(in the rows, 128 means zero)
Named turns come first, each shown by rows before and after it. Which turns, in which order, take the first row of each pair that follows to the second? Write the first one first, as in the answered first pair.
X:
[148 136 129 141 152 138 184 135 145 124  91 167 118 159 119 135 137 189
 108] |-> [137 111 137 142 141 133 163 153 127 128  84 144 116 144 147 132 128 197
  75]
[130 113 148 117 130 127 141 109 114 149 121  77 132 100 145 115 151 126
 120] |-> [143 146 137 117 144 138 164  93 134 146 127 112 134 127 117 125 165 117
 163]
[103 110 126 126  96 119 143 169  75 116 150  82 155 114 114 125 178 116
 111] |-> [117 144 116 127 109 130 162 155 108 117 155 133 155 146  79 142 188 102
 160]
C:
[122 115 138 106 139 120  86 149 147 159  99 130 123 128 148 152 138 142
 113] |-> [109 122 125 144  82 144 102 136 136 115 161 110 140 118 151 138 128 101
 107]
[129 143 123 130 105 145 156 118 125 104 162 130 145 120 114 122 122 103
 144] |-> [141 136 140  95 163 125 149 120 136 146 108 141 130 126 108 127 136 136
 153]
[140 144 116 120 164 124 112 132 149 121 117 157 118 140 122 118 136 116
 136] |-> [131 147 114 139 138 130 105 138 145 108 139 160 122 139 129 118 127 101
 132]
Z:
[144 135 147 162 183 131 124 138 164 147 115 166 117 151  90 116 128 150
 180] |-> [147 135 145 142 182 138 167 103 136 138 140 115 118 130  70  92 142 145
 178]
[129 132 121 152 108 128 109 147 144 121 128 142 129 139 153 146 129 120
 101] |-> [136 149 115 147 119 130 121 137 154 122 124 162 128 152 135 149 141 118
 125]
[124 131 131 132 110 137 144 114 162 121 133 143 125 142 150 134  91 151
 120] |-> [128 139 132 129 116 137 154 104 163 120 135 144 125 147 138 132  97 150
 130]
[173 108 137 115 137 143 191  85 101 141 107 106 109  95 106 105 124 138
 120] |-> [154  85 144 129 120 135 155 115  96 141 102  92 110  81 143 108 105 143
  84]
Pairs:
Each pair is two turns apart.
[105 112 144 124  46 126 167  62 114  77 250  66 133  73 151 108 139  87
 152] |-> [134  97 169  45 128 100 196  44  98 133 181  36 111  69 123  98 177 137
 165] => Z C
[131 149 117 134 114 155 163 120 118 132 174  94 128 126 112  88 154  96
 144] |-> [137 122 137 101 154 130 148 132 109 168 123  77 111 117 125  87 162 135
 127] => Z C
[116 138 123 159 122 142 150 108 142 114 173 113 144 127 112 124 138 105
 125] |-> [112 141 120 165 121 140 133 117 156 116 167 140 145 137 114 134 128 104
 128] => Z X
[151 156 102 126 142 153 165 134 162 142 134 163 157 148 109 131 116  99
 150] |-> [158 147 105 106 146 154 188 119 140 138 140 127 158 135  99 115 126  99
 144] => C Z
[113 129 155 102 136 111 113 141 133 148 107 151 112 126 124 129 121 130
 135] |-> [113 124 159  91 136 108 117 135 121 149 105 137 108 115 125 123 123 131
 129] => Z X
[104 115 121 169  99 126  93 152 124 121 143 123 139 113 165 123 102 110
  89] |-> [125 162 103 164 115 148 144 119 148 107 160 161 144 142 112 125 122  89
 148] => X X
[133 145 123 147 117 151 151 113 142 112 155 139 133 141 118 140 124 121
 141] |-> [124 128 127 151 100 146 140 121 124 107 158 110 136 121 141 132 117 118
 115] => Z Z
[119 110 147 114 134 136 166 115  99 127 152  57 176  93 110  67 119 162
 110] |-> [107 106 147 157 138 120  74 181 157 151 103 150 169 130 153 115  88 175
 107] => Z Z
[123 115 144 121 126 127 141 120 101 136 136  85 129 100 129 114 133 139
 112] |-> [117 116 139 140 135 117  97 150 137 151 106 148 125 129 143 142 120 147
 120] => Z Z
[119 125 141 154 134 122 158 121 180 139 149 150 109 161 134 218 129  83
 140] |-> [130 124 147 125 164 117 167 112 172 154 128 138 101 158 123 215 145  99
 144] => Z C
[111 146 123 183  66 144 112 126 151  85 183 153 135 110 138 116 103  96
 113] |-> [137 127 150 116 171 102  91 146 167 169  72 183 104 129 132 137 125 168
 129] => C C
[118 147 127 137  93 140  73 171 145 101 125 168 133 112 184 154  95 135
 132] |-> [151 189 117 104 125 160 159 112 143  94 145 162 134 127 112 135 135 126
 192] => Z Z
[139 115 125  81 191 126 123 146  99 146  75 106 108 129 110 135 165 178
 127] |-> [119 143 105 150 143 143  79 178 153 115 107 196 120 165 125 167 130 142
 145] => C Z
[128 122 120 141 119 120 108 159 148 135 107 159 117 138 145 154 132 131
 128] |-> [146 137 117 114 130 134 167 114 128 127 130 130 120 133 104 133 159 126
 153] => Z Z
[ 93 125 129 149 148 121 144 121 116 131 140  84 137 129 141 135 146 104
 107] |-> [103 136 126 135 171 121 158 110 123 143 124  97 136 141 126 137 157 108
 123] => C X
[158 137 105  96 155 136 134 108 106 103 124 112 116 109  86 117 138 112
 157] |-> [138 102 115 121 124 123  80 150  99 105 114 100 114  95 139 125 112 121
 108] => Z Z
[119 129 145 128 122 133 122  92 116 125 124 101 130 115 122 118 125 120
 122] |-> [127 133 145 121 136 126 124  92 118 133 111 107 123 120 117 121 131 127
 132] => C X
[118 168  76 120 137 124 161  96 131 101 133 147 141 114 102 146 132  97
 142] |-> [128 143  96  87 177  99 140 112 119 140  80 128 127 106 118 149 138 136
 121] => Z C
[ 90 139 130 160  65 128 122 122 116  92 162  85 150 116 135 106  93 122
 112] |-> [103 118 147 124 142  93  79 154 136 154  69 122 126 134 145 131 100 176
 114] => C C
[163 153 114  84 130 114 147 124 126 159  98 134 119 146 100 150 150 130
 172] |-> [129 135 109 144  55 120  98 158 125 123 141 132 134 133 153 153 112 103
 125] => X C
[139  92 123 130 131 117 113 159 122 108 121 124 119  93 138 110 139 142
 124] |-> [146 108 121 129 147 122 122 153 140 118 109 159 118 117 118 122 146 141
 153] => Z Z
[126  67 139  66 136  84  83 140  89 146 109  83 140  92 160 126 121 167
 123] |-> [140 103 134  65 171  88  82 146 139 161  81 168 138 136 129 154 128 169
 180] => Z Z
[154 168 110 113 167 145 135 130 160 142 117 180 129 158 103 141 150 129
 172] |-> [139 128 118 101 125 147 156 113  88 118 156  58 130  95 129  96 146 124
 103] => Z Z
[153 137 134  78 174 116 173  88  90 135 116  80 111  91 100 100 162 138
 131] |-> [109 133 116 174  72 131 103 133 112  83 175 111 132  90 161 114 106  91
  88] => C C
[107 120 124 144  89 121 135 127 105 107 184 136 126  69 175 117  84 122
  86] |-> [114 140 117 148  87 133 154 111 115  94 198 151 130  79 152 117  92 110
 109] => X Z
[160 117 137  99 171 104 108 142 152 175  76 190 111 149 121 153 118 171
 140] |-> [126  80 132 141  82 118  95 148  98 124 148 101 128  96 171 122  86 139
  65] => X C
[127 101 150 112 161 100  86 156 122 175  71 141 114 115 161 149 126 157
 115] |-> [143 133 131  97 132 135 181  84  83 124 149  71 127  96 108 107 155 119
 138] => C C
[120 126 135 111 181 136 147 132 140 156  85 146 122 170 121 162 142 126
  97] |-> [ 99 107 133 149 125 145 126 149 119 126 128 114 133 143 157 153 116 103
  55] => X C
[118 114 128 144 111 124 119 139 111 115 128 125 131 117 145 132 132 124
 112] |-> [132 137 123 128 132 130 152 119 123 121 125 142 132 133 112 133 149 122
 147] => C X
[114  79 136 152 101 115  64 193 134 111 122 122 154 115 175 133 129 152
  73] |-> [127 145 106 167  75 161 142 139 147  61 197 142 173 133 112 120 152  99
 143] => Z C
[ 98  70 124 131  53 125  98 159 129  85  96  55 154 118 186 191 108 119
  91] |-> [131 137 106 117 113 134 127 139 198 105  71 173 151 186 118 224 135 116
 193] => Z Z
[140 150 134 157  96 164 173 109 140 106 178 138 146 140 104 131 111 131
 153] |-> [158 125 157 100 158 136 177 109 124 155 112 111 127 130  98 129 133 177
 149] => Z C
[124  87 118 126 137 137  93 129  97 115 129 135 128  96 150 136 163 134
  78] |-> [135 118 110 123 160 137 100 124 131 124 114 190 127 130 121 153 175 136
 122] => Z Z
[126 119 122 129 126 118 113 156 127 128 121 141 128 126 145 124 115 117
 117] |-> [122 122 122 134 116 126 125 146 118 115 139 125 131 123 137 117 118 108
 117] => C Z
[147 166 110 104 135 143 194  98 130 118 143 133 138 140  82 104 174 109
 169] |-> [111 146 107 176  78 142 105 159 161 100 148 186 145 146 148 133 122  91
 130] => C C
[137 145 114 149 134 138 133 135 159 115 141 185 135 156 109 138 129 121
 173] |-> [146 128 128 115 173 124 134 137 149 146 102 167 124 147 108 137 140 153
 169] => Z C
[155 164 118 119 149 111 189  92  88 135 147  89 124 111  93 108 159  97
 151] |-> [117 113 128 168 113  90  87 165  90 148 121  97 121  96 174 130 106 109
  78] => Z Z
[126 115 130 154 130 128  98 173 149 139 111 141 117 136 167 129 117 128
 116] |-> [152 149 121 126 155 142 165 124 147 136 126 139 114 147 111 117 148 122
 167] => Z Z
[123 135  81 136  93 137 143 113 133 126 185 119 143 125 115 109 139 127
 132] |-> [121 143  77 148  93 137 131 122 146 126 181 143 144 134 121 115 130 128
 144] => Z X
[152 166 100  82  86 160 113 156  96 113 198 174 124 124 158 133  68 130
 136] |-> [159 175  97  75  91 163 125 148  96 114 198 176 123 129 146 132  77 129
 147] => Z Z
[134 111 133  93 164 143 146 173 106 164  80 103 130  98 152 108 117 142
 101] |-> [139 129 129  97 183 143 141 179 133 171  65 143 129 122 141 120 121 144
 126] => Z Z
[121 128 123 134  97 141 147 112 126 101 159 101 135 110 111 115 142 112
 121] |-> [110 121 124 156  94 130  99 145 153 114 135 144 132 123 140 135 121 120
 111] => Z Z
[130 128 122 116 156 108 125 138 145 146 112 152 122 148 134 147 111 126
 141] |-> [135 141 113 112 143 126 166 110 127 125 148 121 129 135 115 131 121 107
 151] => C C
[125 107 136 124 124 128 100 143 127 138  97  94  93 107 138 132 129 151
 106] |-> [141 132 129 116 146 130 114 135 151 145  89 138  94 136 107 144 137 147
 147] => Z Z
[146 145 123 121 157 135 134 123 156 138 108 165 128 150 118 140 141 130
 161] |-> [119 120 122 157  93 143 119 134 127 102 157 113 140 116 154 127 116 107
 111] => X C
[104  91 154 128 108 115  82 163 117 135 130 180 150 127 170 116 106 143
 104] |-> [116 138 135 133  89 147 137 129 129 101 181 195 165 142 126 109 118 111
 147] => Z C
[ 87  42 144 114 146  98  58 169  88 177  63  85 108  69 231 133 109 156
  23] |-> [ 63  75 118 194  74 127  29 193 132 129 115 162 129 104 244 159  78 105
  42] => C Z
[124 158  92 134 139 138 178  98 129 127 164 166 139 158  97 126 151 111
 186] |-> [132 147 107  99 171 125 186  89 107 143 144 135 130 146  93 114 163 135
 177] => C Z
[132 125 137 150 139 143 126 131 113 139 138 115 118 112 131 147 141 124
  98] |-> [132 131 137 155 151 142 124 134 130 145 127 144 118 130 127 155 142 124
 109] => Z Z
[124 137 159  67 145 100 180  86  99 145 113  49 137 101 131  91 155 172
 121] |-> [ 94 111 157 121  93  92 109 136 106 130 122  60 140  88 196 109 112 160
  66] => Z C
[143 127 121 118 137 152 134 130 155 108 128 154  87 123 144 142 118 136
 175] |-> [133 114 125 125 109 160 135 127 133  90 152 116  93  97 160 128 106 127
 150] => X C
[128 136 139 155 120 104  79 162 168 107 130 205 136 168 145 127  86 160
 127] |-> [163 148 145  81 177 107 166 101 137 128 119 155 130 161  83  98 133 175
 165] => C C
[103 125 124 164  61 131 108 129 119  92 181 117 151 115 142 127 109 103
 106] |-> [122 108 145 106 157  95  78 149 136 167  73 147 128 135 139 150 131 167
 117] => C C
[118 123  96 178  80 130 135 132 110  87 182 105 149 119 144 108 118 101
 115] |-> [141  93 120 112 144 105 147 122  79 135 122  58 132  96 139  96 144 147
 100] => C Z
[ 96 104  99 146 106 140 126 126 111 106 174 104 170 125 166 148 122 103
 137] |-> [109  85 114 105 147 121 136 122  91 131 136  70 158 114 163 135 138 130
 129] => C Z
[139 116 166  95 163 106 127 122 131 165  72 135 112 141 133 142 131 152
 155] |-> [122 140 145 156 105 129 109 130 163 122 120 188 131 160 139 156 107 107
 171] => C Z
[144 151 116 134 139 142 140 129 163 133 129 187 119 168  97 149 132 126
 174] |-> [145 152 115 126 120 155 179 103 132 112 167 142 126 146  81 126 138 107
 171] => C Z
[158 135 116 142 186  97  76 143 129 146 100 126 132 151 111 101 165 168
 118] |-> [136 142 102 186 113 124  82 139 115  94 170 100 150 134 126  87 146 125
  98] => C X
[132 112 151 149 156 139 173 131 172 153 154 179 141 149 105 121 149 137
 131] |-> [133 117 148 149 144 143 190 118 163 144 173 156 146 144  99 110 151 129
 132] => C Z
[156 177 130 109 162 148 186  76 144 139 120 145 112 156  71 114 176 139
 174] |-> [114 170 115 199  72 165 125 119 161  92 173 176 129 155 131 132 120  97
 139] => C C
[113 136 131 114 173 146 130 127 132 166  91 149 147 103 117 130 137 145
 133] |-> [ 88 124 126 150 124 155 102 147 122 142 121 131 154  88 146 130 114 127
  97] => X C
[106  75 141 101 170  81 123 134 115 132 101  86 136 104 203 135 148 162
 102] |-> [ 86 102 115 170  95 111 123 138 134  76 172 115 159 115 210 138 122 105
 105] => Z C
[136 122 137  98 191 116 117 128 172 178  57 195 131 173  96 144 148 154
 176] |-> [122  85 152  98 187 104  88 148 149 188  40 156 125 151 133 136 140 174
 131] => X Z
[141 142 121 135 154 145 153 115 121 129 137 146 132 143  96 119 146 112
 161] |-> [124 101 136 142 150 121  96 153 109 146 103 127 123 124 146 122 123 131
 104] => C X
[137 134 124 172  88 109  93 144 166 103 147 125 125 132 154 120 135 138
 100] |-> [155 163 117 157 115 116 133 115 178 104 150 147 126 150 109 121 157 132
 144] => Z Z
[128 147 118 142 122 151 159 114 119 101 151  99 156 134 103 111 130 116
 149] |-> [108 122 124 163 105 140 106 153 125 109 138 110 153 128 147 121 103 121
 113] => Z Z
[122 129 126 117 145 119 116 147 119 144 100 122 108 133 140 134 122 142
 123] |-> [118 143 112 137 104 139 137 131 114 111 147 113 126 131 132 125 121 111
 130] => C X
[117 148 140 132 192 118 121 135 147 166  96 187  69 128 160 166 126 106
 160] |-> [106 171 121 168 135 154 152 111 141 116 171 175  89 122 149 151 115  58
 165] => C Z
[124 108 137 166  76  84 169 111 108 119 162 141 172 139 121 112 117  99
 112] |-> [128  92 152 151 120  57 126 139 124 162  97 175 156 155 137 134 115 139
 109] => C C
[147 139 130  85 193 120 162 107 143 158  96 148 120 151  81 128 161 151
 164] |-> [ 96 116 117 184  82 133  81 164 148 105 151 151 138 130 161 134  99 107
  95] => X C
[121 123 127 115 126 133 125 138  73 133 147 128 138 144 145 139 109 149
 122] |-> [123 131 124 116 136 134 123 139  89 136 137 160 135 162 136 151 110 150
 143] => Z Z
[147 127 140  93 149 114 140  98  93 125 144  87 133  93 149 112 122 127
 109] |-> [135 123 140 118 155 102  83 140 133 142 111 154 128 120 176 145  96 138
 112] => Z Z
[130 151 135 132 147 169 147  97 118 115  81 175 140 130 112  97 172 118
 149] |-> [124 121 146 123 154 150 108 125 110 136  49 166 132 117 142 100 161 139
 117] => Z C
[134 129 154 107 184 122 102 126 159 124  91 123 124 147 110 116 145 146
 120] |-> [134 122 151  99 176 126 121 114 135 118 103  89 124 134 109  99 146 143
 109] => Z Z
[158 131 151 116 150 120 140  95 113 133 115 107 137 110 125 127 117 128
 126] |-> [146 120 156 134 144 115 104 117 121 138 102 122 135 113 144 137 101 131
 113] => Z Z
[110 128 137 160 125 127  75 165 157 131 124 171 125 138 147 148  97 144
 126] |-> [109 111 145 145 131 117  70 167 139 142 113 138 121 118 157 137  97 158
 105] => Z X
[168  98 136 116 139 116 101 144 133 133  92 105  99 159 149 118 107 218
 117] |-> [172 117 122 117 109 142 161 103 111  94 158  62 110 143 123  89 124 183
 130] => C C
[116 101 140 131 162  96  66 172 151 170  67 174 117 143 154 152 112 159
 109] |-> [ 97 139 107 192  70 141 100 146 150  90 177 170 147 135 143 137  98  90
 123] => C Z
[117  87 118 162  99 110 108 137 112 106 164  92 108 105 175 106 108 116
  77] |-> [159 116 126  90 198  99 157 105 133 155 105 125  96 137 111 113 156 153
 146] => X C
[ 93  91 140 148 101 131  91 152 135 124 133 104 121  88 181 127 105 151
  75] |-> [129 163 119 124 137 160 185  85 158 107 164 148 129 130  87 122 149 125
 172] => C X
[144 141 113  96 165 129 151 105 123 158 107 140 119 143  87 142 144 126
 154] |-> [118 146  98 152  91 150 134 112 124 109 167 136 134 138 114 139 117  85
 137] => C C
[139 130 137 104 169  83 135 112 126 130  98 140 143 108  99 133 160 153
 121] |-> [127 143 120 147 142  93 112 133 159 117 111 193 147 128 107 153 143 132
 132] => C Z
[122 157 114 161 118 142 117 134 158 108 152 193 130 163 137 156 118 110
 158] |-> [131 153 116 136 112 153 174  94 110  88 189 113 135 125 121 119 137 102
 141] => Z Z
[123 126 102 138 136 135 131 120 144 125 138 144 122 135 117 127 127 116
 144] |-> [119 114 106 131 123 138 134 117 123 119 147 116 125 116 126 119 128 114
 125] => Z Z
[120  89 142 123 114 132 154 120 132 134 149 106 137 127 129 135 119 129
 124] |-> [131  96 142 111 134 130 161 117 140 141 137 116 134 135 115 138 127 140
 139] => C X
[119 137 107 133  92 155 169  97 105  84 201  68 137 110 119  97 125 100
 117] |-> [ 96 121 111 178  91 134  69 168 157 105 153 156 129 139 173 144  85 114
  99] => Z Z
[135 121 123 113 108 127 122 146 121 120 107  98 100 110 143 147 142 125
 107] |-> [133 134 115 131  88 138 127 141 128 103 132 106 107 115 138 145 137 106
 114] => Z C
[127 108 116 122 117  97 115 153 121 152 143 103 127 108 141 126  98 129
 109] |-> [126 131 103 135  97 113 140 139 127 127 174 114 137 114 122 122 104 110
 130] => Z C
[124 121 132 126 146 103  88 157 161 140  90 187 108 162 138 142 120 146
 145] |-> [121 137 119 152 117 120  99 151 170 119 125 198 119 169 132 141 114 123
 155] => Z C
[136 131 154 130 168 135 167 106 131 150  72 119 137 142  52 105 150 150
 198] |-> [116  76 170 135 151 113 112 142 100 163  54  71 132 106 115 102 127 173
 124] => X X
[111 126 118 166  88 133 113 137 129  95 158 148 139 135 148 122 103 100
 115] |-> [124 150 114 153 110 139 136 122 142  98 158 172 140 153 117 125 114 100
 151] => Z Z
[139 109 141 139 108 104 150 125 109 113 148  97 125  95 142 130 144 116
  92] |-> [146 102 150 128 136  87 125 145 124 138 106 118 113 108 149 142 144 143
  92] => C Z
[125 130 111 140 119 131 142 102 125 123 165 115 139 119 121 122 143 106
 131] |-> [132 115 126 110 154 112 134 110 122 156 125 110 129 120 121 125 153 134
 126] => C Z
[135 116  61 187 113 103  72 122 164  75 171 155 131 119 156  98 121  94
 110] |-> [150  97  75 136 136  99 120  86 111  83 171  73 126  84 137  66 148 110
  94] => C Z
[157 152 104 134 159 104 142 132 152 162 102 196 133 173  50 174 140 136
 140] |-> [116 114 102 186  56 119 123 146  99 108 179 107 147 115 105 144 102 101
  59] => X C
[134 128 119 124  90 149 174  88  97  99 184  68 136 102 124 101 131 109
 118] |-> [149  96 143  74 174 105 132 122 105 171  82  91 112 111 136 122 142 175
 115] => C Z
[146 119 144  99 133 140 183 111  96 123 144  97 144 126  88 108 128 128
 141] |-> [118  86 151 137 114 122 103 171 108 133 118 120 140 121 155 129  89 140
  90] => Z Z
[127 129 137 106 105 136 132 126 136  78 158 114 156 121 134 123 122 117
 107] |-> [128 141 133 106 111 139 143 123 146  78 159 132 159 132 121 126 127 111
 119] => X Z
[165 134 154 103 168 132 129 143 107 125 141 133 139 119 109 125 161 124
 113] |-> [147 137 146 133 128 140 118 152 112 102 171 134 153 116 125 128 145 101
 102] => C C
[101 108  95 120 102 139 130 123  98 124 148  41 150  83 139 132 121 122
 108] |-> [132 140  97  79 163 139 170  99 118 148 113  78 143 112  90 138 152 138
 164] => C X
[131 107  84 203 100 134  79 134 149 149 108 156 160 129 136 147 101 126
 123] |-> [128  89  97 191 108 124  72 141 136 160  96 130 155 115 147 140 102 141
 103] => Z X
[138  92 119 126 145 107  93 129 111 134 102 122 120 122 131 129 129 132
 101] |-> [138 121 103 144 117 130 131 101 112  99 155 125 135 127 104 117 134  97
 126] => C X
[139 174 117 147 106 153 183  90 163  85 158 176 146 131 102 158 134  85
 137] |-> [156 149 132  86 149 140 212  68 120 114 123 108 133 106  92 136 159 121
 118] => C Z
[151 145 123 116 137 142 166  93 144 124 151 145 121 145  80 134 156 111
 172] |-> [128 135 117 168  95 142 108 137 163 113 162 177 131 151 124 149 120  99
 147] => C C
[ 96 118 102 184  53 142 162 130 155 117 209 114 116 122 131 121 120 113
  95] |-> [117  83 129 108 120 114 183 114 114 169 152  52  93  90 121 102 145 166
  74] => C Z
[126 121 134 112 153 130 158  96 137 118 146 136 146 106 120 114 134 129
 133] |-> [114  97 136 128 135 122 122 120 132 123 141 133 146  95 153 117 119 132
 101] => Z Z
[125 128 128 136 111 112  82 147 114 109 139 143 134  87 148 122 142 107
 110] |-> [144 136 131  93 151 111 120 120 104 128 121 130 125  89 111 112 170 124
 133] => X C
